(in the rows, 128 means zero)
Rotation paths and how fast each direction turns (deg/step):
Each turn is a multiple of 5 degrees from 10 to 175, or 0.
Each row of a path follows its step; steps can be skipped.
path 1
step 0: [131 134 120 129 121 126 126 125 129 126 120 127 131 128 132 131 137 127
 123 125 120 130 125 133 133 121 123 131 134 131 133 128 123 126 129 132
 129 124 134 117 132 134 121 139]
step 1: [119 123 130 131 127 126 127 134 128 130 121 118 132 126 120 124 123 126
 138 125 132 134 128 126 122 118 133 129 126 120 121 127 125 126 124 119
 131 133 126 128 120 131 126 135]
step 2: [128 129 120 133 122 133 123 122 128 121 117 131 121 125 130 121 120 124
 128 133 116 119 121 127 130 132 124 128 129 126 135 123 128 130 127 132
 125 124 126 130 133 133 126 135]
step 3: [124 130 133 118 122 133 124 126 122 131 122 123 129 130 128 127 134 130
 130 126 129 133 128 139 130 119 122 122 128 126 117 128 123 121 133 122
 127 132 130 121 128 128 121 136]
step 4: [125 123 120 134 125 125 125 130 135 124 125 128 133 123 127 124 123 123
 129 128 124 129 126 118 123 116 131 134 135 129 132 126 119 132 122 131
 131 124 127 123 124 139 124 132]
step 5: [122 133 127 131 125 129 125 128 122 126 113 121 125 128 119 121 126 129
 135 130 125 125 127 132 131 133 126 127 122 120 124 124 137 124 125 124
 125 128 136 127 129 125 128 137]
step 6: [131 123 125 128 120 135 127 124 128 132 122 128 125 131 136 130 127 123
 126 125 119 125 121 133 126 120 124 128 131 130 130 127 114 124 132 126
 133 131 117 129 126 133 120 135]
step 7: [116 129 127 126 126 127 121 129 130 119 125 126 132 116 126 122 127 129
 133 131 132 135 128 130 128 122 127 123 130 121 119 124 128 131 126 129
 119 127 132 119 126 135 130 134]
step 8: [136 130 124 126 122 128 127 126 122 131 117 125 126 135 121 122 123 129
 130 128 120 121 126 120 129 119 126 134 129 131 134 125 129 125 126 126
 134 124 133 127 131 132 121 137]
Directions:
[130 125 127 127 128 125 128 128 129 128 127 130 130 130 128 127 132 131
 127 128 129 127 129 127 126 125 124 128 129 129 126 128 128 131 125 127
 127 128 131 126 129 129 130 128] : 95
path 2
step 0: [129 124 136 130 125 123 138 133 135 133 129 123 130 118 125 133 132 125
 130 130 133 139 124 136 133 133 135 125 123 125 135 138 120 125 126 122
 128 126 123 127 127 133 117 125]
step 1: [127 136 139 119 132 129 134 127 140 129 131 130 134 125 129 132 122 130
 136 133 136 138 118 138 129 125 133 130 126 127 132 130 128 127 131 125
 134 126 122 130 125 123 126 131]
step 2: [128 127 140 112 131 129 131 133 126 128 121 125 131 128 123 129 129 125
 131 132 131 133 125 133 131 127 143 130 131 119 130 137 135 126 133 130
 127 121 125 123 123 126 127 136]
step 3: [132 124 138 129 123 127 132 133 129 127 132 122 124 125 128 126 137 123
 133 129 134 136 125 137 137 134 145 131 127 131 132 138 134 125 122 130
 130 128 129 131 124 132 126 132]
step 4: [129 133 139 126 125 126 138 130 136 118 134 126 121 126 128 132 127 125
 129 134 132 136 128 137 132 131 134 130 117 128 139 129 127 134 132 125
 132 119 121 132 129 126 129 131]
step 5: [124 123 139 116 128 130 140 131 130 122 125 129 125 131 118 133 126 122
 139 138 129 129 118 137 128 131 131 121 131 127 131 133 129 130 129 126
 128 124 127 126 127 119 130 135]
step 6: [128 122 138 122 125 124 132 137 130 123 128 130 124 124 122 126 141 126
 132 129 140 123 125 136 131 125 135 135 132 129 129 138 129 128 122 125
 136 124 129 121 121 122 129 130]
step 7: [125 122 133 125 119 118 141 136 133 127 130 123 124 122 138 132 128 129
 131 137 141 127 130 139 131 132 134 132 124 123 137 132 131 135 129 130
 133 128 127 128 127 127 130 129]
step 8: [129 127 133 127 126 129 137 128 130 129 123 124 129 122 122 130 127 129
 133 135 133 132 124 140 132 139 128 124 125 120 138 133 125 132 131 122
 129 130 124 127 125 112 125 133]
Directions:
[129 127 130 126 128 129 128 128 132 128 131 129 128 127 125 130 126 130
 129 127 125 126 126 129 125 127 127 127 126 129 126 130 124 128 128 129
 128 127 129 126 129 128 127 128] : 85
path 3
step 0: [130 126 128 132 134 126 135 129 122 138 136 136 127 127 116 129 128 120
 127 137 122 131 127 124 127 121 128 131 132 113 127 138 132 130 125 121
 130 126 139 133 125 126 127 136]
step 1: [128 123 132 129 133 132 131 130 130 127 128 129 130 132 124 127 122 121
 130 131 131 133 139 143 131 121 125 132 140 123 139 129 128 129 124 126
 145 126 128 140 124 122 125 120]
step 2: [126 127 120 123 124 120 133 131 129 132 131 134 129 133 131 132 134 120
 135 137 129 135 125 129 121 131 135 132 141 126 128 131 126 139 133 140
 137 121 127 129 127 126 117 125]
step 3: [133 129 125 125 124 129 122 125 117 137 139 137 122 127 124 130 132 114
 132 128 129 129 134 129 129 128 132 128 133 116 129 129 125 132 128 127
 127 130 134 140 133 117 131 137]
step 4: [129 122 129 125 126 123 131 136 126 135 124 126 137 128 120 134 127 121
 136 128 132 137 140 136 125 127 127 118 134 121 137 125 132 124 125 131
 130 129 136 137 125 123 132 117]
step 5: [125 126 132 120 125 122 130 142 129 134 129 136 122 124 126 136 132 127
 129 136 130 131 130 125 126 130 139 127 142 118 129 135 124 128 124 134
 133 118 124 131 130 137 122 127]
step 6: [135 122 125 125 123 122 126 130 122 128 136 131 116 128 135 129 131 118
 131 129 122 124 132 134 134 118 131 127 136 123 129 119 120 128 119 132
 132 128 137 140 136 129 132 130]
step 7: [126 127 120 133 118 121 133 129 118 138 127 127 128 133 122 126 124 129
 135 129 129 129 133 126 119 123 128 121 138 127 138 131 127 127 123 136
 133 126 141 127 128 127 136 119]
step 8: [128 134 136 119 126 129 128 141 122 139 125 140 121 127 130 122 127 127
 130 122 130 125 133 123 128 128 133 130 143 125 126 138 126 132 127 128
 133 125 130 136 120 133 132 125]
Directions:
[126 129 127 130 129 126 126 126 129 127 130 129 130 126 129 127 128 127
 128 130 129 128 127 126 132 129 128 128 128 127 126 126 128 127 126 126
 129 128 133 130 129 127 130 132] : 120
path 4
step 0: [127 122 130 127 124 133 132 123 135 134 124 132 124 133 121 129 131 121
 128 123 135 135 123 112 120 133 136 126 131 122 135 134 129 130 136 136
 114 129 120 125 134 134 126 130]
step 1: [134 139 129 129 131 130 125 117 128 134 120 129 140 129 130 127 131 130
 137 127 127 125 124 123 130 140 125 128 120 142 131 129 128 127 146 135
 122 129 124 126 134 128 124 128]
step 2: [125 132 130 134 120 126 122 122 128 131 124 133 121 134 136 133 131 121
 137 128 130 125 117 133 139 126 134 129 125 129 121 121 137 128 137 125
 118 115 130 139 133 129 129 125]
step 3: [130 123 119 132 121 137 136 131 136 119 125 135 130 135 135 138 136 121
 129 127 123 128 125 130 125 128 130 129 129 117 130 140 131 125 145 133
 124 127 133 129 130 129 131 128]
step 4: [130 132 128 120 124 131 130 123 130 139 128 136 128 132 127 120 132 125
 128 129 115 130 126 113 122 133 122 134 123 128 131 136 135 134 135 130
 122 125 131 132 137 137 131 139]
step 5: [124 143 127 136 123 125 124 126 125 132 125 126 140 134 126 126 130 132
 124 134 133 117 114 118 126 126 131 129 125 129 128 127 140 127 141 122
 121 131 124 132 127 129 125 131]
step 6: [136 126 132 124 114 130 127 121 126 125 123 132 122 138 126 132 138 121
 135 132 132 115 119 124 136 129 128 125 128 120 129 132 125 123 132 132
 117 130 126 134 127 126 124 122]
step 7: [137 127 127 127 133 129 128 122 134 125 128 132 131 130 134 136 125 116
 132 125 119 132 124 118 132 134 134 127 139 128 124 138 126 121 141 131
 119 132 124 134 128 131 130 140]
step 8: [127 138 124 131 128 129 122 126 135 138 135 140 130 130 129 131 137 125
 130 135 128 138 124 120 127 129 130 126 127 138 130 130 135 138 137 133
 117 125 124 129 128 141 125 122]
Directions:
[132 126 129 129 129 129 130 127 130 126 128 126 126 129 128 126 130 124
 127 128 130 127 127 131 127 125 128 129 129 126 126 131 127 126 127 127
 128 126 126 130 128 127 128 128] : 100
path 5
step 0: [132 126 133 126 124 131 127 125 132 129 122 136 121 127 133 119 127 129
 128 134 130 121 113 136 133 137 128 126 125 125 134 134 123 136 127 129
 136 131 126 126 122 130 121 134]
step 1: [135 121 127 135 131 125 133 124 129 130 132 136 125 128 121 130 120 129
 139 134 122 130 123 129 130 130 125 127 128 133 120 132 128 138 127 125
 118 132 129 132 127 125 133 139]
step 2: [132 129 124 126 133 131 125 128 120 132 125 130 131 124 125 135 123 134
 125 126 127 127 121 130 143 122 113 126 123 129 124 132 115 126 131 129
 129 123 130 132 122 124 126 127]
step 3: [132 139 137 122 128 131 131 125 137 129 128 137 129 127 126 130 127 122
 127 123 127 121 125 127 136 132 120 129 122 119 130 123 133 139 134 130
 120 129 126 125 119 131 131 130]
step 4: [123 130 132 134 129 121 122 130 129 134 127 135 124 131 131 130 123 127
 131 133 125 126 130 128 134 128 128 121 129 113 123 129 120 126 128 120
 118 127 125 123 131 120 123 140]
step 5: [135 132 123 127 126 127 126 134 118 135 132 135 139 128 127 132 138 125
 135 132 130 120 131 130 136 136 124 129 133 126 132 133 123 135 125 132
 132 123 126 132 124 126 129 136]
step 6: [127 130 132 125 128 131 129 126 126 130 131 120 138 128 119 133 124 135
 130 135 124 129 133 127 131 128 124 120 126 116 128 125 130 134 124 136
 120 128 134 120 122 124 139 128]
step 7: [120 140 131 124 134 125 124 131 125 130 135 130 129 128 123 131 124 127
 128 124 132 133 142 128 129 121 123 125 129 123 135 122 123 124 131 129
 124 120 125 132 127 132 118 136]
step 8: [120 133 133 126 129 126 125 132 133 129 127 130 128 135 127 121 136 131
 124 139 127 121 135 131 133 138 135 131 123 118 137 134 129 129 124 131
 133 120 125 129 126 130 130 128]
Directions:
[125 128 129 127 127 128 130 132 129 127 125 128 125 127 127 126 128 126
 127 126 128 127 129 127 130 131 129 128 128 128 127 130 131 127 130 127
 129 126 130 126 129 126 126 131] : 85
path 6
step 0: [131 123 138 126 125 130 119 133 139 127 132 135 120 129 123 128 124 130
 130 120 129 137 126 131 124 133 131 116 138 127 128 129 130 124 132 129
 124 132 127 128 127 131 134 114]
step 1: [130 120 119 129 135 121 118 123 130 124 139 129 125 129 118 128 124 123
 126 123 135 124 126 133 119 127 137 120 136 131 126 126 130 134 135 135
 132 128 132 124 130 124 131 131]
step 2: [134 126 115 128 127 132 124 131 127 127 124 134 119 120 127 126 132 132
 129 125 131 120 122 132 114 133 130 129 121 113 133 127 124 133 135 131
 130 131 128 123 127 129 132 130]
step 3: [128 127 130 133 122 138 125 125 128 127 131 135 132 125 120 133 128 131
 143 119 117 124 124 131 124 131 129 125 129 123 135 130 127 129 134 116
 133 137 130 126 125 125 126 125]
step 4: [127 123 138 125 124 135 118 129 127 126 134 130 129 131 130 131 118 131
 127 127 127 122 133 124 131 132 134 113 137 121 124 128 126 135 134 127
 129 135 129 127 120 133 137 129]
step 5: [136 133 129 129 130 132 123 127 136 128 133 137 119 126 118 129 119 123
 120 127 134 124 127 123 119 133 126 121 135 130 131 127 125 128 135 141
 125 133 128 132 128 122 127 124]
step 6: [134 128 118 124 127 125 113 125 127 131 130 125 125 127 115 131 134 121
 126 120 130 124 127 129 117 131 124 128 123 122 129 123 132 130 124 127
 131 136 135 122 129 122 136 127]
step 7: [130 117 122 132 122 132 121 129 129 129 127 131 123 121 122 129 131 136
 135 130 123 121 122 135 120 134 134 122 125 119 125 129 127 122 123 124
 130 136 124 132 118 136 127 122]
step 8: [122 130 132 130 125 136 116 127 128 128 130 131 133 126 123 132 123 132
 143 122 133 126 133 131 123 129 140 118 137 130 131 131 128 131 135 134
 135 130 123 124 123 129 124 127]
Directions:
[128 127 127 130 128 127 128 128 133 129 128 126 126 132 127 125 127 127
 124 128 129 131 128 128 129 127 125 127 129 128 130 129 129 131 128 130
 129 128 129 126 126 127 127 128] : 80
[128 125 129 129 126 131 126 130 128 129 127 127 127 130 129 129 131 129
 130 128 127 127 125 128 129 129 126 126 125 130 130 127 128 130 125 125
 128 129 127 127 130 129 125 128] : 90
path 7
step 0: [123 140 125 124 129 134 125 128 137 115 130 135 128 136 133 124 127 126
 126 117 130 125 131 129 117 124 128 130 120 122 126 125 130 130 122 121
 133 116 133 128 141 138 125 118]
step 1: [131 121 113 129 128 120 137 136 117 120 131 137 122 135 136 123 120 131
 132 124 134 136 133 130 127 135 131 122 122 128 126 127 134 123 135 127
 130 137 130 117 128 132 127 132]
step 2: [132 134 122 124 120 125 128 137 137 136 116 126 129 120 126 117 125 130
 132 126 117 124 125 136 128 138 121 127 125 125 121 133 126 121 133 124
 136 132 124 134 138 129 124 135]
step 3: [121 135 116 122 130 129 128 128 137 118 129 123 130 130 123 133 137 116
 137 118 134 137 125 137 131 131 138 126 133 130 126 134 130 127 119 121
 134 134 132 132 127 128 122 125]
step 4: [123 121 128 131 133 127 119 132 142 123 127 123 130 143 132 111 118 128
 131 131 123 135 131 127 128 134 125 127 124 132 131 132 132 129 131 129
 130 129 139 116 122 131 127 121]
step 5: [129 126 128 124 117 122 129 129 128 128 121 124 122 133 124 115 131 131
 126 119 145 128 118 136 122 131 122 124 123 116 121 123 128 126 127 134
 136 120 131 130 125 130 130 133]
step 6: [127 137 128 119 130 131 132 129 132 123 132 129 130 121 127 127 123 130
 133 119 128 132 129 133 134 138 126 135 129 128 131 118 131 119 119 132
 135 144 130 123 134 142 140 125]
step 7: [136 132 112 138 127 123 124 135 137 118 117 129 128 137 131 129 139 125
 128 126 123 125 126 120 129 136 126 121 129 129 136 124 133 127 130 130
 133 124 129 125 136 132 129 116]
step 8: [115 141 131 134 132 127 131 136 126 126 130 123 118 128 134 123 125 133
 127 122 130 135 133 136 114 133 132 113 129 127 124 132 130 123 136 130
 136 126 137 129 132 128 124 131]
Directions:
[133 127 129 130 127 127 125 130 129 128 127 128 128 128 129 128 127 128
 128 131 129 130 127 128 126 128 126 126 128 127 129 130 131 126 132 130
 129 128 126 130 127 126 129 128] : 125
path 8
step 0: [132 134 124 119 128 118 122 128 141 138 132 129 132 128 126 121 124 133
 132 118 135 130 129 126 126 127 131 131 130 130 123 123 122 123 123 119
 129 122 123 123 127 123 130 131]
step 1: [131 132 131 135 133 124 128 136 131 136 131 131 132 140 125 131 131 124
 127 128 131 131 122 128 136 133 133 120 130 125 111 129 131 128 128 131
 133 136 136 133 128 128 130 121]
step 2: [131 131 123 129 125 126 115 129 133 125 116 115 141 134 130 129 129 136
 121 131 132 134 124 123 126 128 129 129 129 129 124 121 122 126 131 125
 123 124 126 128 132 121 123 128]
step 3: [136 131 121 122 126 123 128 139 133 128 137 140 134 133 127 126 123 127
 132 130 133 130 118 130 137 128 128 135 130 125 131 125 120 128 126 129
 124 133 139 128 128 131 120 128]
step 4: [123 135 121 136 132 128 119 134 130 124 132 125 130 123 131 116 130 135
 123 133 131 127 127 136 124 129 125 123 138 126 117 131 128 128 134 124
 128 129 131 130 128 121 125 120]
step 5: [129 127 122 130 129 118 123 131 123 129 120 121 125 128 140 136 122 126
 135 128 130 126 122 127 132 134 134 138 136 127 128 130 121 121 133 130
 124 136 130 131 126 132 121 126]
step 6: [130 129 128 132 128 131 128 130 129 124 121 135 137 123 129 115 122 124
 124 133 130 116 121 134 128 135 124 127 124 128 136 125 129 126 130 125
 125 132 134 141 133 121 126 126]
step 7: [126 123 128 124 132 126 120 136 127 123 128 123 113 128 128 123 133 130
 136 138 132 129 128 131 132 124 120 132 134 137 135 128 127 122 131 131
 129 132 129 129 125 125 121 118]
step 8: [117 133 128 136 124 123 120 129 126 137 126 133 129 121 137 126 131 123
 129 121 121 118 126 130 128 126 126 127 126 129 137 128 128 127 135 122
 123 134 126 135 118 136 126 130]
Directions:
[128 129 129 127 128 131 126 129 129 126 127 129 127 131 131 130 127 129
 131 127 128 128 127 126 129 128 127 127 129 126 129 130 125 127 130 126
 128 126 123 129 126 127 127 130] : 135
